name the system of each run:
velos, run 1 (8 x 20):
[[-11 -16  32 -26  26  14   9  -9   2 -32  -7  21  -3  -3  17 -25   6  16
    3  -4]
 [-35  -8   5 -11  20 -13 -18  -7  20  -5 -24 -33   7   2  12  23  -2   3
   -1  24]
 [ -8  11 -36  21   0 -12 -16   2 -12  22  -4 -30  11  27 -18  22   4 -21
  -14   3]
 [ 18   5 -21  23 -15  14   9   3 -26   2  24  29  23   2  -8 -19  -4 -10
  -18 -22]
 [  3 -12  34 -16  13  35  20   8  -6 -11  -1  32  -5 -11  16 -23  -6  20
  -11 -13]
 [-37   0  21 -33  33  -4 -13  -5  22   2 -12  -5  -4   0  12  11   9  15
   18  19]
 [-13  -2 -27  12  13 -38 -16 -19   7  17  -3 -45  11  17  -1  24  14 -16
    2   4]
 [ 21   8 -36  33 -25  -1  -4  -3 -25 -15   5  -3  13  22 -22 -13  -6 -24
  -28  -9]]
Lem, run 2 (8 x 20):
[[ 24 -35   7  20   1 -24 -12  -7  -1  -9 -27 -25 -32  10 -26  31  10  -6
   13  18]
 [  3  26 -11  31 -43 -10 -40  -2   3  -2  12  18  14  -1   9  22  -7  20
   31  -3]
 [ 15  13  19  -4 -11  34  32  10   4  36  13 -12 -15 -17  43  -4 -15  26
   -4 -38]
 [  5  23   0 -54  20   6  16  -1  -3  -8  20  29 -23  10 -24 -40  19 -11
   17  -1]
 [ -2 -41  -1  -6  11 -53  17 -25  26 -18  -1 -19   6 -35 -16   6   5 -33
    1  30]
 [ 26 -14  -1  41 -17  -9 -38   1 -14  -8 -32 -20 -29  37 -26  39   7   8
   16  12]
 [ -4  37  -8  26 -47   7 -20   7   7  13  25  29  34 -26  37   9 -20  28
   21 -19]
 [ 17   9  30 -36  21  48  51  16  -6  38   8  -8 -36   2  28 -22  -1  15
  -11 -35]]
Lem, run 3 (8 x 20):
[[ -5   4   9 -39  21  -4  41   3  21  45   8 -35 -26 -26   9   3   0 -10
    0   0]
 [ 21   3 -28  -8   6 -39  -4 -20 -12  -9  15   4 -18  28 -48 -12  31 -33
   20   4]
 [ 20 -37   5  47 -35 -34  -2 -20  12 -28  -3  -2  20 -37  14  12 -14  -3
    1   1]
 [ 20  10  31  10 -17  47 -21  28 -13   7 -26   4 -41  24   7  21  -7  41
   16  -5]
 [-31  52  -7 -37  -5  -1   5   1  24  30  42  29  22 -32  19 -12  -2   6
   24  -4]
 [ 22 -27   5 -23  36 -11  52 -16   0  24   0 -47 -38   6  -3 -12  19 -25
  -13 -18]
 [ 12  -2 -19  10 -19 -41 -36 -20  -4 -61  -1  26   3  20 -48 -15  16 -26
   22  25]
 [ 10 -35  24  49 -36  -1  -1  12  17   7 -25 -24   4 -42  29  49 -34  19
   -8  10]]
ranup, run 4 (8 x 20):
[[  3 -34   1  -8  36 -44   6 -34   2  -1  12   8   1  -3 -14   4  32 -15
   22   3]
 [ 14 -21   9  29 -11 -14 -29 -16   2 -49 -27 -24 -14  24   6   8   2   8
   11   2]
 [ -4  34 -13  26 -50  26 -24  24  -2  -3  -7   0  16  -1  15   5 -31  12
  -11   0]
 [ -5  15  -4 -15   7  34  37  26  -8  52  18   7   6 -17   1  -4 -12  -6
  -28 -14]
 [  1 -14   6 -41  45 -14  22 -17  -6   2  20  31  -6   1 -26 -22  30 -13
   14   0]
 [ -5 -40  15   7  18 -45 -19 -34  18 -39 -17 -14   0   1   6  14  15   6
   23  14]
 [ -1  19 -12  33 -36   9 -42  11  -2 -23 -32 -35  -8  32   6  20 -18   9
   -3  10]
 [  8  36 -25  23 -39  30  10  26 -14  41  25  13  21 -16   2   1 -26  -3
  -23 -18]]
gab, run 5 (8 x 20):
[[-17   5  -2 -26  16 -24 -12 -26   6 -44  15  35  17   3 -13 -33  17  -9
   20   8]
 [ -4 -35  -8  21 -10 -36   8  -8  20  -7 -17 -52   6 -27   1  25 -16 -26
  -18  24]
 [  6  27 -10  25 -32  30 -42  32 -21  -4 -22  12  -9  35 -30  20 -11   9
    0  14]
 [  3  14   7   7  -1  23  27   2  -1  55  37  23  24 -29  47   2  -5  22
    3 -46]
 [ 10 -22  32 -43  50  22  21  -2 -11 -15 -19  -3 -51  32 -11 -28  25   4
    0  -6]
 [-35   4 -26 -18   6 -61 -22 -36  25 -42  23  14  44 -20  -7 -17  10 -25
   21  23]
 [ 19 -31 -14  45 -29 -14   3  12   0   4 -38 -73 -15  -1 -19  37 -24 -27
  -41  22]
 [  9  52  -5  25 -48  50 -44  36 -26   1   9  63   9  20 -13   5 -14  34
   13  -8]]
gupi, run 6 (8 x 20):
[[ 37 -40  37  32  -7   9  -5  -9  -6 -20 -26  -9 -33  10  16  17   1  29
   13 -14]
 [-29  49   7 -16 -22  15 -40  13  15  -8   1  20   3   5  17   9 -11  30
   34  13]
 [-20  17 -17 -19   9  -6  30   2  18  46  12 -55   5 -15  22   7 -10 -21
  -19  -6]
 [ 24   2 -17 -27   5 -19  19 -12 -12 -29  11   9 -23  16 -48 -43  16 -39
    1   9]
 [ 22 -54  15  45 -20 -27  -3 -12   5 -15  -3  30  20 -42  -7  23  -9   1
    4  11]
 [ 10   0  35   3   6  33 -26  17  -7  12 -33 -15 -48  38  11  31   6  42
   27  -4]
 [-38  68 -26 -20 -13  -9 -20  -3  17  25  40  10  37 -11  29  -5  -1   7
   25 -10]
 [  7 -11  -9 -15  18  -9  57 -13   7   7  -2 -68 -14  -5  14 -28  -5 -34
  -40 -17]]
gab, run 7 (8 x 20):
[[  1  32  -7 -36 -22   6  36  14  23   7   1 -53 -30 -16   5 -23 -20 -23
  -14   6]
 [  6  14 -19 -20  -8   5  10  24 -12   3  13  47  -6  -9 -71 -14  -1 -32
   -6  31]
 [ 29 -56  10  36   7 -32  12 -16  -5  32  18  35  13 -36 -12  35  16   1
   17 -10]
 [ 23 -10  31  14  -1  -5 -34 -15   0 -13 -23 -17 -46  37  18  27  22  40
   53 -12]
 [-28  70 -17 -32 -24 -15  -7 -14  31   1  26 -38   5  -1  48 -19  -5   5
   28 -14]
 [ 10  19 -24 -32 -10  15  49  21  -4  10  -5 -39 -27  -1 -42 -33 -18 -48
  -47  14]
 [ 19 -20  -8  14 -14  -8  -4   9 -21 -11  23  90  26 -26 -65  -5   3 -20
    2  22]
 [ 31 -72  43  46  12 -23   3 -15   5  31  -8   4  -8 -29  23  61  10  32
   29  -8]]
gupi, run 8 (8 x 20):
[[ 29 -22  13  30 -17   2  -1   4 -10   8  -2  19  -9 -10  -5  21  -4  11
   10  -6]
 [ -2  17  21 -10   3  22 -12   4   4  14   2  11 -14  10  25   7   5  33
   27 -17]
 [-31  25  -8 -27  10 -12   2 -12  20   5  14 -19  16  -9  27 -11  -1  -1
    6  -4]
 [  0  -8 -18 -10   4 -22  17 -11   4 -19 -10 -37  -7   2 -20 -16  -2 -37
  -21  17]
 [ 27 -19  -4  26 -26 -12  -9   6 -12 -18  -6  24  -6  -8 -46   9  -6 -14
   -3  22]
 [ 25 -13  27  26  -7  22  -4  15 -11  34   1  21 -15  -6   8  33   0  34
   19 -16]
 [-19  36  13 -32  18  16  -8  -5   9  19  19   9  -3  13  40  -7  13  31
   28 -25]
 [-35  11 -18 -27  15 -28  13 -24  26 -15   9 -40  23 -10  27 -24  -1 -24
  -15  -1]]
Fop, run 9 (8 x 20):
[[ 25 -32  24  28 -25   3  -9   0  -4 -43 -13  36  -5 -21 -15  -3 -13   8
    3  12]
 [ -1   2  31  -3  -7   2  -8   5  22  23  -5  -5 -21 -20  25  37  -2  34
   38   3]
 [ -5  33 -10 -28  21  10  -7   7  -8  27  -2 -28 -31  47  -8   2  19   2
   12 -10]
 [ -1  18 -40  -8   3 -28  17 -28  -7 -11  35   0  25   7  -5 -41  11 -34
  -11 -18]
 [ 15 -38   6  15 -22  -9  21   1   7 -42 -18  -7   3 -33 -15 -14 -25 -25
  -31  21]
 [  6 -12  27  15 -23   4 -27  19   8   0 -11  45  -8 -25 -20  37  -6  23
   33  30]
 [  8  10  13  -4  20  11   5   5   0  68   8 -19 -29  16  24  36  19  27
   27 -27]
 [  2  33 -19 -25  17  11  -2 -17 -20 -17   7 -16 -13  57   3 -46  23  -6
   -3 -31]]
Pese, run 10 (8 x 20):
[[-10  32 -13  20 -20  34 -14  25  -4  29 -22 -54  -7  26  26  25 -21  14
  -21 -12]
 [-14  48 -35 -26   5  26  18  15 -18  25  31  22  23   8 -14 -36  -4 -22
  -25 -14]
 [ -3 -55  16 -12  39 -12  43 -18   3 -10   9  20  21 -36   1 -23   4 -15
  -24  -1]
 [ -1 -39  34  -1  30  -7 -34 -10  -1 -43 -40  11 -23  27 -15  14  21  22
   24  21]
 [-24  17 -18  40 -27  -9 -51   8   9  14 -16 -24  25  12  19  53 -13  19
    7   9]
 [ 11  46 -27   6 -14  42  22  17 -26  39  14 -30  -3  29  17 -18 -11  -6
  -33 -44]
 [-14  13 -10 -36   8  10  30   1  -5 -18  33  55  31 -30 -16 -57  -6 -23
  -23   1]
 [ -2 -77  43 -16  47 -14  25 -14  15 -24 -31  -8 -15 -25  -1  10   7   3
   -7  23]]
Pese, run 11 (8 x 20):
[[-14 -28  -6  -7   7 -56   3 -15  33   0 -13 -47  -4 -23 -12  31   1 -27
    7  37]
 [ 44  -4 -19  31 -13 -11 -17   3 -28  12  -8 -12 -33  43 -46  22  20 -12
    9  -3]
 [ 21  19  -7  40 -53  13  -5  12  -6  14  32  49  28 -36  10   6 -22  15
   10 -20]
 [ 11  10  43 -40   5  44  47  10  10  16   4 -11 -42 -19  41 -29 -10  23
    3 -31]
 [-44  22  -7 -65  28 -41 -14 -17  32 -25  11   8   1  -5 -19 -16  20 -18
   38  38]
 [ 15 -52 -21  37   7 -61   5 -29   7   3 -17 -71  -2   3 -15  39  10 -33
  -12  14]
 [ 56  16 -15  50 -49  21 -33  21 -45 -16  -7  35 -22  43 -50   3   4   4
    8  -9]
 [  0  18  17  19 -43  39  19  30  14  40  28  39  28 -70  42  11 -40  29
   -5 -16]]
pugo, run 12 (8 x 20):
[[-40  27 -14  -5  -9  -9 -12   2  23  16   6 -20  35 -19  29  17 -17   3
   -5   9]
 [  9  17 -26   1   6  29  23  20 -24  37   6 -17  -5  22 -17  -8  -3 -20
  -38 -13]
 [  5 -18  -3   7   2  -6   6 -15 -18 -30  20  55  31 -11 -17 -30   8  -9
   -7  -3]
 [ -1 -51  40  13  21  15   3   1   1  -7 -33  -9 -11  -5  21  25  -3  27
  -10   3]
 [-38  40 -12  -8  -1   7 -53   8   0  -8 -14  -3  10  37   3  13   2  14
   17  16]
 [ -9  17 -29   8  -7 -15  27 -12  10  38  30 -31  28 -22  32   0 -11 -16
  -17 -27]
 [ 27  -1 -12  -3  -5  29  17  14 -32 -18  -8   5 -17  26 -41 -38  -3 -24
  -36  -4]
 [-11 -41  20   7   6 -15  -3  -9   9 -25   3  56  33 -43  -7   1  -5   6
    5  19]]
pugo, run 13 (8 x 20):
[[-30 -21   2   5  14 -34 -29  -3  20  14 -13  -6  14 -11 -15  54   4   1
   20  38]
 [ 18  24 -23  36 -17   1 -17   1 -16  45  10 -21  -4  33   5  31   9   9
    9 -30]
 [ 21  40  -8   1 -35  12  15  -8  -7 -19  34  20   6  -4  20 -49  -9   3
    9 -37]
 [  2 -20  31 -38  12  18  43   9  14 -20 -13  -5 -24 -31  -1 -30 -14  -7
  -20  11]
 [-26 -20   2 -22  33 -17 -25   6   3  -6 -20  13  -1   6 -49  24  15 -13
    6  49]
 [  5 -19 -15  44   1 -40 -23 -20   0  35  11 -14  21   2   9  53  15   8
   19 -13]
 [ 32  39  -9  26 -44  27 -10   5 -19  -6   7 -16 -19  32  21 -15  -9  14
    3 -39]
 [ -8  31  11 -38 -21  15  30   6  20 -23  21  23   4 -42  23 -48 -22   0
   -3  -2]]
ranup, run 14 (8 x 20):
[[-24   0 -20  29 -21 -23 -28  -2   8 -13  -4   4  42 -16  -4  22 -16  -6
   -5  22]
 [ 11  -9  -3  21   5  41   9  30 -26  30 -21 -19 -13  22 -12  18  -8   0
  -39  -5]
 [ 10  15  -1  -8   5  12   3  -4 -18  14  38  67  18  -1  -8 -20  16  11
   20 -22]
 [-17 -41  28 -10  45  -8  20 -23  14  -3  -9 -20   6 -16  44  -2   7  15
   -8 -14]
 [-29  32 -24 -19   2 -10 -38  -5   0 -46 -18 -16  -1  45 -21 -16   4 -14
    5  26]
 [  1 -17 -28  54 -30 -23  -6   3   0  21   3 -12  39 -28  -8  39 -20 -18
  -21   9]
 [ 34   0  15   4   4  64  15  33 -41  16 -16  15 -37  31 -25 -13  -3  11
  -26 -18]
 [-13   5  18 -18  15  -7   1 -16   6   8  45  77  34 -36  22 -14  13  23
   40 -16]]
Fop, run 15 (8 x 20):
[[ 26   9 -12  32 -31  17 -20  19 -24   0  -9  13  -9  18 -30  14  -7  -2
   -5   4]
 [ 16  16  15   4 -14  20  21   0  -1  31  31  20   1 -22  32  -9  -6  22
   12 -39]
 [ -6  -4  27 -44  33  25  17   6   2 -16 -19 -10 -32  15   4 -27   8   4
   -5   0]
 [-26  -3 -19 -13  21 -53 -22 -32  16 -22  14  12  28  -2 -14  -1  21 -18
   25  18]
 [ 14 -27 -21  42 -20 -21   2   2  -1   7 -19 -50   2  -5 -15  30 -14 -24
  -28  13]
 [ 25  29   0  29 -48  34 -21  26 -20  -1   6  46  -3   5 -15   4 -15  20
    9  -5]
 [  4  10  31 -32  16  27  41   3  10  47  26   3 -13 -30  45  -9  -1  25
   10 -38]
 [-18  -9  12 -52  53   3  -3  -9  -5 -38 -22  -1 -25  42 -22 -31  25  -5
    3  14]]
velos, run 16 (8 x 20):
[[-11  26 -21  -9  10  31 -16  10 -26 -17 -18 -18  -7  59 -12 -26   5  -6
  -26  -7]
 [-32   4 -19  -3  -1  -5  14  -2   6   2  24  24  59 -41  12 -18 -16 -16
  -29   1]
 [  5 -40  23 -11  53  33  22  14 -22  22 -24  -3 -22  23 -17   7  14   5
  -29  -3]
 [-39  11  -9  -5  18 -24 -46 -18   3 -18  12  45  42  11   0   6  19  11
   30  11]
 [  6 -22  -3  35  11   5  17 -10  -4  22 -12 -63  10   9  50  16  -4   8
  -31 -37]
 [-15  52 -30 -26  -5  22 -24  13 -19 -33  -4  10   3  47 -36 -42  -2 -21
  -17  12]
 [-15 -32   0   8   7  -5  41  -4  11  25  24  15  50 -65  20   2 -20 -11
  -37  -4]
 [  8 -29  28 -18  53  32 -13  13 -32   5 -33  14 -44  56 -38   8  29  17
    0   6]]

runs to name:
run 17 (2 x 20):
[[ -3   7   4  17 -10  -6 -22  -7   8   5  -6 -16   1   6  23  22   0  17
   18  -8]
 [ -9  36 -15  -9 -10  19  -2  15  -1  11   0 -24  -8  17   4  -4  -8  -4
  -10  -7]]
 | Fop
run 18 (2 x 20):
[[ 15   3 -21   2 -10 -33  18 -17  10   4  15 -31  -5  -9  -3  -5   2 -24
    2  -5]
 [ 38 -11   1  24 -28  -2  -1   1 -11 -22  -6  10 -21   5 -24  -4  -3  -6
    2  -2]]
 | Lem
run 19 (2 x 20):
[[ -8 -16  14 -13   9  14   7   6  -1 -32 -20  -1  -5   0  -9 -15 -10  -4
  -21  15]
 [-26  -6  -5   6   6  -6 -19   3   2   1  -5  17  29  -9 -10  16  -4  -3
   -4  20]]
 | gab
run 20 (2 x 20):
[[ 16  -5  19   9  -8  49   2  16 -25 -33 -25  10 -15  25   4 -23 -11  16
  -25 -11]
 [-46   4  12 -24  13   3 -14   3  19 -18  -2  26  33 -25  17  -4  -9  12
    2  21]]
 | pugo
run 21 (2 x 20):
[[ -6  12 -16  13 -14   4  14  11   1  42  27  14  29 -31   5  10 -13  -3
  -12 -13]
 [ 15  -7  20 -26  28  19  30  -8 -10   4  10   7 -25   8  10 -29  18   8
    3 -29]]
 | Pese
run 22 (2 x 20):
[[  9 -41   4  15  13  -1  22  -8 -10 -14 -11  -8   7  -5  -3  -7  -3 -12
  -30  -4]
 [ -2  -8  13  16 -15   2 -31   0   1 -31 -13  24   8  -3  -2  11  -7  20
   16  13]]
 | Fop
run 23 (2 x 20):
[[ 16  11  15 -19 -18  17  16  35  12  37 -13 -10 -52 -16 -35  26 -13  -5
    6  26]
 [ 30  14  12 -15  -5 -15   6  -6   6  40  32  28 -31 -12 -12  13  23   9
   57 -13]]
 | ranup
run 24 (2 x 20):
[[-11   1  19 -17  -4  -5   2   8  26  12  -9 -17 -17 -24   4  21 -10   7
   14  23]
 [ 10  23 -16  -5  -1 -10  -5   2  -1  32  13 -10 -16  19 -17  13  15 -10
   16  -6]]
 | Lem
run 25 (2 x 20):
[[  9  -1  -1  37  -6  11 -37   5 -28   2   5  61  23  16 -16  15   9  23
   14  -7]
 [  4 -21  33   9  16   6  19 -16  11  26   4 -24  -1 -15  69  12   2  35
    7 -41]]
 | gab
run 26 (2 x 20):
[[  4  15 -12  36 -23   1   4   2   2  54  22  -9  19 -20  31  30 -10  12
    0 -29]
 [ 17  31   5 -35   4  28  28  -3 -10  -4  22   7 -23  18  15 -53   9   0
    3 -36]]
 | Pese
run 27 (2 x 20):
[[  8 -16  -5   3 -25 -31  20 -14  24 -35  -8 -39  -4 -31   6 -10 -19 -30
  -11  15]
 [  1  15  -3  11 -35  18 -25  36  -4  -4 -23  12 -14   3 -44  20 -22  -3
   -6  42]]
 | gab
run 28 (2 x 20):
[[ 29 -16 -33  42 -14 -31   6 -23 -16   3  16 -16  18   6  -9   0   8 -24
  -12 -21]
 [ 33  -8  15  30 -42  29  -2  13 -14 -37 -12  18 -13  -5  -4 -14 -24  10
  -11  -6]]
 | pugo
run 29 (2 x 20):
[[-30 -24  14 -14  34 -10   1 -14  14 -11 -12 -13  12  -8  20   0   4   5
   -6   5]
 [-25   5 -22   2  10  -8 -24   0  -3 -18 -23 -27  12  27 -12   7   0 -13
  -19  20]]
 | gab
run 30 (2 x 20):
[[  7 -25  45  -9   4  43   5  14  -3 -54 -44  -9 -36  12  14 -21 -13  23
  -14   4]
 [-48  38 -11 -37  -9  -2 -28  23  23   0  -8  12   8 -14 -28  14 -12  -9
   11  51]]
 | Lem
run 31 (2 x 20):
[[ -9 -12 -13 -19   7 -11  10   7   5 -11 -20 -28 -11   2 -40  -3  -7 -37
  -26  37]
 [  5   0 -25  37 -25 -15 -27   4 -16   1  10  33  31  -2 -31  20  -3 -10
   -2  11]]
 | gab
run 32 (2 x 20):
[[ 14 -38  11  24  27  -3  19 -33 -17  -5  28  39  40 -12  33 -21  12  16
   -6 -46]
 [-13  -5  30 -10   0  19 -18  -6  11 -73 -31  -4 -13  11  33 -25 -10  28
    4   4]]
 | Pese
